[-0.13 -0.18  0.11  0.10 -0.04  0.17] ans = 0.17
[ 0.159 -0.111 -0.179  0.127] ans = 0.127
[-0.17 -0.05 -0.14  0.11 -0.08 -0.13] ans = -0.13
[ 0.134 -0.022  0.006  0.036 -0.107 -0.009] ans = -0.009
[-0.015  0.102  0.065 -0.196 -0.030 -0.086] ans = -0.086
[ 1.0 -1.2 -0.2 -0.2] ans = -0.2
[ 0.59 -1.11  0.11  0.43  0.22  1.07] ans = 1.07
[  55.83  121.44  -14.36 -138.49   76.28   79.15  115.77] ans = 115.77
[ 10.32  12.14  15.98  -4.54 -15.14] ans = -15.14
---
[-108.845  114.094   -9.783  176.851   89.229]
89.229

[[-0.043  0.075 -0.081  0.100 -0.012 -0.010]
 [-0.044  0.036  0.011  0.009  0.024  0.023]
 [ 0.191  0.024  0.053 -0.039  0.084 -0.146]]
0.084

[ -5.971  11.325  15.304 -15.628]
-5.971

[  46.883  108.376 -118.134   -9.219]
-9.219

[ -0.08  -6.98 -13.70   9.76]
-6.98

[[-0.08  0.10  0.18 -0.13  0.12  0.12  0.10]
 [-0.09  0.09  0.19  0.02  0.12  0.11  0.01]
 [-0.08  0.10  0.20  0.02  0.07  0.12  0.04]]
0.18

[[  86.3   42.7   79.2 -197.4  143.2]
 [ 131.4   75.1   35.8 -102.8   17.0]]
86.3
---
-12.941	4.491	1.740	10.319	-2.019: 1.740
3.45	4.94	12.75	-13.10: 12.75
-0.07	0.11	-0.15	-0.14	0.07	-0.09	-0.17: -0.15
-1.1	1.0	1.3	0.0: 1.3
5.5	2.7	12.4	-16.1: 12.4
-138.171	42.286	-70.437	150.070	-112.455: -70.437
67.9	143.2	-89.8	27.2: -89.8
-85.6	-168.0	-9.0	-43.9	113.7	-136.1: -9.0
---
-38.8,-95.4,171.6,-115.4 -> -38.8, -115.4

-143.5,167.8,149.8,217.1,-128.3,43.7,-97.7
-149.8,182.6,103.9,219.0,-135.1,47.0,-137.6
-35.7,82.2,-5.8,149.2,-69.4,62.7,-17.7
-> -143.5, -17.7

0.003,-0.194,0.081,-0.012,0.150,-0.080,0.030 -> 0.003, 0.030

-17.68,-13.15,-14.48,-4.59,-11.28,9.94 -> -17.68, 9.94

29.9,-5.4,106.2,-185.0,-182.2
-157.1,-155.8,-111.5,143.5,-66.9
-> 29.9, -66.9

-0.175,0.193,-0.028,-0.042,0.024,-0.045,-0.138 -> -0.175, -0.138

-118.41,121.51,-68.15,86.65,-42.11,-75.70,-62.53
-120.97,93.59,-90.73,26.33,-133.85,19.25,-51.52
-> -118.41, -51.52

104.476,197.873,42.052,154.324,-57.722,-108.031,131.260 -> 104.476, 131.260
---
[[-37  32  61  13 -24]
 [ 10  -7 -18 -11   1]] out -24

[ 38  58 -36 -15 -65] out -36

[[ 32  14 -25  34  -9]
 [ 46  -6 -46 -26  11]
 [ 21   5 -10  -9  52]] out -26

[[ 65 -50  12 -43 -35]
 [ 19 -17   6  -6  -3]
 [ 48 -41   9 -26 -25]] out -43

[-29 -46  37  46  54 -27] out -29

[[-36 -52 -27 -24 -56 -25  -4]
 [-20 -20 -29  26 -40 -24  51]] out -52

[ 27   4  20  64 -43   2 -52] out -43

[ 30  -3 -63  12] out -3
---
[-26 -71   9 -24  38  24 -26]	-24

[  8  -3 -38 -43 -53  15]	-38

[  7 -59 -12   3 -43  28  70]	3

[-36 -13 -41 -26 -64]	-13

[42 36 26 69]	42

[ 53 -22  55 -67]	53

[-50 -74 -18  -8 -54 -41]	-18

[[  7  16 -21 -72  27   1]
 [  7 -28 -33  26 -20  -8]]	-33

[[ -5 -18  44   0 -28 -13  -3]
 [ -9 -25  52  -1 -34 -14  -3]
 [-20 -43  62  -5 -42 -13   0]]	-5

[ 6 62 39 48  3 19]	39
---
array([[-1.13, -1.98, -1.66,  1.29],
       [-0.83, -0.70, -1.64, -1.84]]) --> -1.13, -1.84

array([ 0.22, -1.18,  1.33, -0.44]) --> 0.22, -0.44

array([-1.0, -1.8, -0.1, -0.3, -0.4,  1.7]) --> -1.0, 1.7

array([-0.428, -0.948,  1.530,  1.710,  1.660, -1.670, -0.765]) --> -0.428, -0.765

array([ 14.6, -18.0,  13.8, -14.0,  14.0,  -9.9]) --> 14.6, -9.9

array([[  6.376,  23.758,  -0.083,  -3.091,   7.388,   9.268,   3.997],
       [  8.585,   1.634,   2.458, -13.337, -14.062,  -2.716,  -2.029],
       [ -3.611,  22.197,   5.252,   4.970,   8.334,   6.082,  -5.023]]) --> 6.376, -5.023

array([[-10.313,   3.140, -14.005,   2.970, -11.317, -10.313],
       [ -6.325,  -6.068, -18.893, -19.390, -10.313,  16.315]]) --> -10.313, 16.315

array([-0.17, -0.11, -0.07,  0.10, -0.06, -0.02]) --> -0.17, -0.02

array([[-0.18, -1.21, -0.26,  1.41],
       [-0.14, -1.38,  0.20,  0.81],
       [-0.18, -0.35, -0.88,  0.38]]) --> -0.18, 0.38

array([[ -1.78, -15.13,  -9.48, -18.63,  13.20, -10.28],
       [  0.48, -15.13, -19.52, -16.39,   4.84,  -2.23],
       [  5.22, -15.13,  -9.48, -11.99,   8.68, -12.33]]) --> -1.78, -12.33
